In the rows, 128 means zero.
R: rows in 3 groups, each row roughly a mix of its group's directions:
R (118 x 12):
[[101 113 118 137 125  85 109 169 121 130  87 147]
 [112 169 102 131 110 132 114  90 159 109 157 147]
 [ 95 100 168 119 116 150 119 123 126 114 149 175]
 [127  92  87 141  75 130 131 149 129 125 152 117]
 [ 84  81 132  88 146 112 139 144 110 121 129 136]
 [171 112 140 151 119 116 169 167 126 120 154 118]
 [126 167 117 149 130  97 140 158 157 134 166 156]
 [113 115 136 132 146  93 140 151 128 167  91  88]
 [144  79 125 103 108 129 169 123 110  97 119 148]
 [145  86 112 140 123 137 124 171  83 105 121 128]
 [108 112 114  88 117  91 155 151 141 149 164 130]
 [ 89 103 121 139 156 142  80 120 144 104 134 103]
 [ 89 117 164 123 141 164 109 121 138 138 155 165]
 [118 126 107 173 140 127 123 140 122 138 119  65]
 [131 139 164 168  97  89 137 142 129 165 125 128]
 [131 161 125 155  92 145  80 119 105 138 138 153]
 [105 170 144 105 120  95 158  97 152 115 118 114]
 [ 81 142 140 119 138 127 125  90 135 163 147  92]
 [126 111 147 121 113 143  93 129  98 170 109 169]
 [128 155 120 126 143 166 143  75 109  98 146 126]
 [172 154 112 131  90 145 136 119 111 158 117  96]
 [108 143 107 139 125 121  84 167  88 134 110 149]
 [118 147 145 153 136 159 143  94  71 125 141 124]
 [128 167 105 154 108 144 114 141 171  94 147 129]
 [ 88 104 156 132 112 116  92 138 114 163 118 158]
 [134 118 114 141 120  96 171 110 152  79 145 140]
 [137 139 168 136 133  98 141  98 151  96  87 117]
 [ 99 110 141 101 131 103 175 135 115 154 161 114]
 [ 93 151 122 136 151 155  83 150 121 133 137 165]
 [ 86 147 135 152 128 142 124 115 125 130 125  65]
 [124  92 117 154 119 125  92 168 118 120 113 169]
 [109 143 118 137  95 168  89 105  93 120 121 147]
 [ 92 134 168 154 115 143  95 149 101 151 119 145]
 [135 106 123  77 123  89 152 128 169 119 129 122]
 [145 127 109 142  96 175 104 129 161 117 152 156]
 [128 103 145 149 160 131 130 157 166 156 116  89]
 [122 126 150 127 115 107 164  93 107 147 116 178]
 [102 119 121 130 121 105 162 138 149  98 131  72]
 [145 106 133 135  82 145 126  88 100 143 154 103]
 [123 121 127 158 166 119 101 143 130 185 121 149]
 [151 108 135 125 105 121 178 157 119 119 125  83]
 [147 150 135 156 170 154 111  91 123 113 100 145]
 [125 144 109  95  97 152 138 131  96 179 115 128]
 [ 84 181 123 146 124 114  96 127 115 146 117 112]
 [102 122 145 127 156 154 101 114 158 173 149 149]
 [175 115 121 133 105 108 168 112 134 113 118  89]
 [109 108 178 159 130 139 128 149 115 164 111 103]
 [119 127 128 146 175 139  95 127 168 148  91 129]
 [ 83 147 109 108 171 120 150 125 140 142 151 102]
 [107 146 133 170 166 105 140 123 151 121 171 130]
 [145 131 167 117 128 128 113 159 108 165 108 170]
 [130 146 117 154 159  81 138 154 119 158 145 100]
 [149 178 115 131 156 116 142 162 128 131  93 106]
 [ 95 165 131 110 158 121  94 114 146 133 118 168]
 [108 133 178 137 147 155 143 105 164 152 142 116]
 [102  91 112 133 123 101 108 165  87 138 106 119]
 [129 109 157 119  83 107 131 151 112 157  97 156]
 [ 93 149 151 122 117 149  89 131  94 147 140 161]
 [161 104 150  99 145 134 145 125 124  82  94 112]
 [136  97 115 115  81 109 110 151 103 163 144 145]
 [113 147 104  96 182 123 148 119 161 132 135 108]
 [134 152 160 192 128 103 114 112 126 143 115 132]
 [131  75 131 112 127 136 176 154 104 114 144 133]
 [158 100 165 150 124 109 140 100 155 160 138 149]
 [110 118 115  98  72 123 132 147 122 143  95 100]
 [112 153 120  80 173 143 147 122 145 110 147 143]
 [ 84 112 122  82 144 153 110 103 112 127 101 134]
 [133 165 121 184 112 143  95 146 107 116 123 130]
 [ 82 166 140 138 171 121 125 129 137 117  98 147]
 [142  94 122  89 135 141 144  85 143 140 166 126]
 [117 108  99 110 123 149  78 163 131 146 103 147]
 [ 72  92 111 115 109 140 110 117 109 150 130 150]
 [146 121 129 168 108 124 114 177 101 109  97 141]
 [150 178 141 160 119 102 135 154 142 161 144 126]
 [122 126 132 118 145 174 103  88 144 110  93 150]
 [134 146 109 105 166 102 172 126 147 114 160 113]
 [117 143 141 144 166 129 175 113 144 139 174 132]
 [127 130 108  81 114 135 116  94 130 105  90 159]
 [148 125  91 125 148 101 123 179 113 129  90 130]
 [114 111 124 114  94 127 110  89 139 107 158 172]
 [119 161 149 137 120 134 160 141  91  82 132 154]
 [143 162 104 109  80 121 139 106 134 133  96 100]
 [158 113 154 132 127 128 185 108 100 128 117 100]
 [ 99 114 151 146  97 153  91 110  99 147 154 138]
 [132 168 110 123 132  84 121 121 165 101 125 161]
 [111 130 135 124 153  78 116 109 132 150  92  91]
 [160 146 127 132 159 173 117 129  98 164 149 133]
 [135 118 146 128 159 171 124  82 158 116 102 132]
 [ 98 117 103 122 117  94  91 157 100 131 107 156]
 [137 159 120 128 119  86 149 119 170  85 120 129]
 [123 139 102 105 118  76 139 119 164 140 165 130]
 [122 132  93 128 141 158  70 137 141 130  95 119]
 [ 96 161 106 145 116 163  85 125 133 122 127 159]
 [114 118 146 135  79 115 122 159 111 177 112 124]
 [139 143 130 166 110  95 166 102 145 115 136  92]
 [105 150 127 130 149 147 120  98 191 110 121 135]
 [123 142 123 156 150 111 126 117 183 162 111 100]
 [ 94 137 135 120 146  77 108 129 128 155  95 152]
 [124  97 113  90  84 150 118 131 102 137 144 159]
 [159 121  79 110 143 135 129 130 121 149 176 146]
 [136 122 152 132 131 136 152  84 186 137 146 120]
 [161 101 144 109 117 142 151 123  76 109 116 104]
 [131 159 144 103 142  93 159 127 137 159  96  99]
 [127 121 125 137 160 130 100 182 127 139  86 148]
 [ 91 112 125 116 112 124  77 133 134 137 113 174]
 [136 158 147 110 142 109 164 117 141 105  97  84]
 [162 136 111  90 156 132 175 123 141 101 135 113]
 [160 134  93 111 129 173 114 155 111 147 154 145]
 [ 95 119 151 142 146 160 123 100 140 159 159  96]
 [146 148 150 178 150 134 106  97 118 159 146 140]
 [132 109 158 158 157 176 132 127 153 150 147 113]
 [154 180 147 156 136 126 139 118 119 172 135 111]
 [113 120 121 142 141 100 142  97 152  87 145 171]
 [103 157 164 124 149 158 127 100 148 163 150 118]
 [157 118 140 162 127 136 102 153  86 132  89 111]
 [ 88 156 108 122 135 116  96 100 163 108 113 106]
 [113  73 134 174 112 127  94 131 126 127 146 124]
 [162  82 149 126 134 128 164 141 109 158 153 129]]

one row of each group, then the others: which group is each in?
[ 93 118 129 112 108 148 123 118  90 183 114 126] : M
[ 99 124 136 174 138 130 138 121 148 127 128  69] : G
[128 155 116 130 142 130 131 111 181 111 149 175] : Y

[110  88 131 132 125 156 104 121 141 112 160 176] : G
[ 86 144 141 102 176 123 109 124 150 105 109 114] : M
[119 124 117 141 113 170  95 111  89 128 170 125] : G
[120  97 162 130 120 138  99 151 112 162 121 173] : G
[119 135 109 121 176 126 148 133 152  84 163 141] : M
[106 149 179 119 107 120 121 103 150 157 124 160] : G
[137 125 114 137 144  93 136 159 178 158 158 135] : Y
[144 102 108 105 155 155 163 151 113 105 161 141] : M
[120 143 131 134 102 110 133  69 155 147 141  96] : G
[115 113 130 130  77  83 113 133  93 130 103 135] : G
[122 120 172 149 147  80 148 141 131 149 103 110] : Y
